0: [110 163  48 106 160  93 160  98 152 161  52 144 135 125 177 117]
1: [103 104 192 118  84 152 121  66 118 178 170  83  81 105 110 139]
2: [150 207 239 153  89 138 128 141 121  60 132 153 108  71 100 137]
3: [127 108 123 102 208 175 128  58  66 159 121  92 113 130 163 175]
4: [ 88 113  87 136 128  71 146  84 122 138 129 165 149 138 187 153]
5: [114 108  77 107 155 112 130 129 166 101 100 115 126 170 135 148]
6: [ 72  92 161 179  38 111 104  75  72 204 252 122 115  71 184 111]
7: [ 34 138  72 156 131  27 147  68 156 147 117 179 133 140 189 153]
8: [ 95 161 135 228 130 143 164 138  38 168 142 142 189  99 155 127]
9: [129  90  49  92 166 154 121 107 109 166 112  92 130 133 192 109]

[ 89  79  57  85 215 126 155  69 141 119  86 129 155 173 135 183] >> 5 9 4
[154  89 132 107  73 136 110 171 154 169 164  76 115  94 102  62] >> 1 9 5
[ 90 115 124 142 119 135 122 111 166 154  96 116 120 191  65 142] >> 5 1 4
[138 176 227 128  94 132 122 115 166  69 126 137  74 138  66 157] >> 2 1 5
[152  93 142 107  80 140 114 149 126 185 169  93 122  80 129  74] >> 1 9 6
[126 118  59 111 170 139 136  99  92 159 106 117 137 125 206 132] >> 9 0 3
[156  74 108  77 102 105  98 135 146 186 144 121 123  92 136  79] >> 9 5 1
[ 96 134 103 176 174 136 150 112  73 162 118 150 196 107 164 137] >> 8 4 9
[151  84  80 116 124 133 117 196 162 144 124  99 150 154  83  80] >> 5 9 0
[ 67 170 135 224 130  92 150 131  78 133 130 189 195 107 172 152] >> 8 4 7
[ 72  95 177 180  23 106 125  61  62 219 248 113 100  55 199 116] >> 6 1 8
[190 178 151  79 182 174 124 114 100 127  69 117  93 108 117 119] >> 3 5 9
[137 107 121 103 105 110 108 147 160 156 136 120 133 104 119  97] >> 5 9 1
[232 160 150  52 128 179 158 158 133 123 127  82 104  57 166  91] >> 9 2 1
[141 103  62 106 146 104 117 186 186 121  92 126 157 165  91  98] >> 5 0 9
[124 181 244 173  76 119 146 117  99 112 166 146 118  73 112 146] >> 2 1 8
[134 118  75 135 128 121 119 217 198 107 105 110 145 178  79  88] >> 5 0 9
[142 114 111  89 209 172 141  79  92 149  86  92 131 134 155 167] >> 3 9 5
[152  87 132 114  77 140 107 161 134 178 175  96 124  96 118  74] >> 1 9 5
[184 182 111  83 172  94 100 167 175  48  48 201 125 165  95 137] >> 5 0 2
